Here are some points, each followed by its number:
[ 0.51  0.69  0.32  0.96  0.38  0.29  0.3  -2.69 -0.06 -0.01  1.1  -0.25
  0.04 -0.86 -0.38  0.57 -0.32] 0
[-0.86 -0.72  0.86  1.7   1.17  0.83 -0.61  0.89  0.12  1.    1.96  0.12
 -0.65  1.    1.54 -0.95 -1.57] 1
[-0.44 -0.62  0.1  -0.16 -0.11 -0.26  0.01 -0.65  1.01 -0.5   0.17  0.07
  0.31  1.17 -0.15  0.69 -0.8 ] 2
[-1.9  -0.77 -0.31  0.12 -0.91 -0.14  2.61 -0.17 -1.21  1.07 -0.34  0.51
  0.68 -1.   -0.49 -0.04  0.78] 3
[ 1.94 -0.68 -0.65 -0.89 -0.02  0.37  1.03 -0.91 -0.12  0.39  0.38 -1.78
  0.91 -0.1  -0.27 -0.47  0.68] 4
[-2.03  0.48  0.44 -1.69 -1.01  0.07  1.07  1.95 -1.94  1.03 -1.08 -0.08
 -0.09  0.28  0.71 -0.57  1.15] 5
[ 2.32 -0.27  1.07 -0.1  -0.21  1.85 -0.05  1.06 -2.47  0.34  0.   -1.59
  1.32 -2.6   0.99 -0.02  0.99] 6
[ 0.3  -1.04  0.32 -0.04 -1.79 -0.3   1.14  0.02  0.64  0.14  1.36  0.27
  0.75  0.47 -0.71 -0.72  1.85] 7
[ 1.05 -0.78 -0.57  0.69  0.02 -0.72 -0.95 -0.72  0.94 -0.4   0.11 -0.6
 -0.9   0.72 -0.06  0.65  0.42] 8
[-0.05  0.71 -0.64 -0.04 -0.12  1.53  0.85 -0.25  1.95 -0.04 -1.63  1.36
  1.03 -0.81  0.2   0.49  1.01] 9
[-1.73 -1.78  1.05  2.05  2.1  -2.51 -0.55 -3.15  0.3   0.76  0.68  1.16
  1.12  0.69 -1.68 -0.57 -0.85] 10
[ 0.04 -0.01 -0.01  1.4   0.38 -0.82  0.58  0.33  1.3  -0.27 -0.07  0.13
 -0.27  0.37 -0.12 -2.11 -0.36] 11
[ 0.09 -0.01 -0.73  0.21  0.04 -0.35 -0.55 -0.23  2.37 -0.77 -0.64  1.6
 -0.89  1.18 -0.71  1.17  0.34] 12
[ 0.57  0.01  0.81  0.05 -0.04 -0.78  1.99 -1.19  0.51 -0.26 -1.29  1.16
 -0.99  0.28  0.11  0.27 -1.67] 13
[-0.24 -1.67 -0.35  1.6   2.49 -1.43 -1.02 -2.5   1.91 -2.5   0.    2.63
 -0.64  0.12 -0.33  1.11 -0.28] 14
[ 1.27 -0.58 -0.06  0.71  1.05  1.1  -1.57  0.09 -1.71  1.02 -0.23 -1.61
 -0.79  0.02  0.28 -1.88  0.11] 15
[-2.29  0.46 -0.95  0.62  0.14 -0.06 -0.8   0.43 -0.95  0.57  0.17  0.83
 -0.86 -0.44  0.   -0.51  0.05] 16
Which three points above are nearest to each new point, looking only along the 6 directions in which the numbered points spread most? Their numbers follow each, nearest first.
[-0.81 -0.33  0.62 -0.71 -0.39 -0.4  -0.15 -0.05 -0.91 -0.46  1.9  -0.77
 -0.2   1.59 -0.91 -0.71  0.33] 11 7 2
[-0.3   0.54  0.36 -0.79 -0.9   0.76 -0.48  0.77 -0.24  1.09  0.35 -0.33
 -0.44  0.5  -0.78 -0.61  0.3 ] 11 7 2
[-0.63 -0.86 -1.32 -0.21 -0.89 -0.94 -0.31 -0.64 -0.54  0.53  1.55 -1.79
  0.23  0.54 -0.21 -0.12 -0.35] 7 11 2
[ 1.82  0.33  1.11 -0.14 -0.44  1.04 -2.81  0.16 -0.19  0.46 -0.37  0.45
  0.3  -0.46 -0.42 -1.87 -0.43] 15 8 11
[ 0.96  2.06 -0.23  1.27 -0.57  0.71 -0.23  0.15 -0.77  0.28  0.3  -1.41
 -0.06 -1.24  1.15 -0.55 -0.69] 15 6 4
[ 1.65 -1.31  0.82  0.34 -0.03  0.1  -1.05 -0.98  0.13  1.96 -0.29 -0.72
  0.92  0.16 -0.09  1.53 -1.13] 0 4 8
[ 1.8  -0.75 -0.6  -1.21 -1.01 -0.1  -0.97  1.05 -1.92 -0.71  1.34 -0.81
  0.19 -0.95  1.8  -0.63 -0.76] 15 4 6
[-0.85  1.12 -0.38 -0.23 -0.93 -0.24 -1.03  1.69 -1.42  1.31  0.45 -1.53
 -0.75 -1.35  0.26 -0.48  0.8 ] 5 16 15
[ 0.71  0.29 -0.17 -0.25 -0.74 -0.25 -0.38 -1.15 -0.13 -0.15 -1.33 -0.69
  1.18 -0.89  0.86  0.63 -0.34] 0 9 4
[ 3.05  0.81  0.02  0.   -0.09  0.66 -1.5   1.21 -0.49  0.09  0.94 -3.35
 -0.75 -0.19  1.84 -0.67 -1.12] 15 6 4
[ 0.11  0.61 -0.14  1.44 -0.52  0.15 -0.43  0.18 -2.05  1.25  1.06 -2.62
  0.57 -0.4   0.    1.09 -0.79] 15 4 6
[-0.74 -1.26  0.32 -0.16  1.1   1.48  0.96 -1.09 -0.47 -0.41  0.72 -1.3
  0.56 -0.37 -0.41  0.86 -0.61] 0 2 4
[-1.88 -2.57 -0.81  0.72  2.38 -1.3  -0.85 -2.39  3.32 -0.23 -0.5   3.12
 -0.14  0.01 -2.41 -0.54 -0.97] 14 10 12
[ 1.06  1.33  0.04 -0.13 -1.65  1.19  0.78 -0.94  0.47 -0.52  0.18 -2.3
 -0.9   0.09  0.59  0.35 -0.12] 4 8 2
[-0.09  0.81  1.17  0.22  0.36 -0.22 -2.04 -1.03  1.85  0.33  1.15  0.83
 -0.19  0.91 -1.22  0.14  0.65] 8 2 11
[-1.06 -0.44 -0.44  1.82 -0.51 -0.59 -0.68 -2.91  1.43  0.05 -0.32  2.6
  0.58 -0.17 -1.41  1.22 -0.52] 14 2 12
[ 0.58  1.84  1.84  0.98 -1.29  0.2   2.05  1.17 -1.6   1.13 -0.42 -1.26
  0.64 -0.84  0.63 -0.58  0.24] 5 3 4
[-1.18 -0.69  0.93  1.63  1.15 -0.09  0.91  0.26  0.83 -0.33 -0.84  1.41
 -1.16  0.84 -0.37 -0.28  1.76] 2 11 16
[-0.53  2.19 -0.4  -1.64 -0.63 -1.63  0.61  1.98  0.15 -0.15 -1.65 -1.17
 -1.54 -0.59  0.16  1.02  0.32] 9 5 2
[ 0.58  0.99 -0.5   0.28 -0.17  0.08  0.59 -0.18 -0.37  1.33  0.79 -0.48
  0.05 -0.32  0.55  0.23 -0.95] 11 2 0
[-0.29 -1.   -0.28  0.68  2.02 -1.01  0.22 -0.32  1.37 -1.35 -0.99  1.14
 -0.53  0.82 -1.69  0.02 -1.16] 2 12 11
[ 2.02  1.96  0.19  0.74 -1.69  1.08  2.35  2.9  -2.9   0.85  1.14 -1.04
 -0.46  0.47 -0.05 -1.42  1.71] 5 6 4
[ 0.03 -0.34  0.42 -1.   -0.76 -0.07  0.52 -0.25  0.22 -0.17  2.4   0.63
 -1.38  0.87 -0.61 -1.05 -0.05] 11 2 7
[ 0.66  1.57  0.02 -0.32  0.82 -0.99  0.26  0.29 -0.06  0.41 -1.18  0.28
 -0.31  0.2   0.4   0.79  1.17] 9 2 11
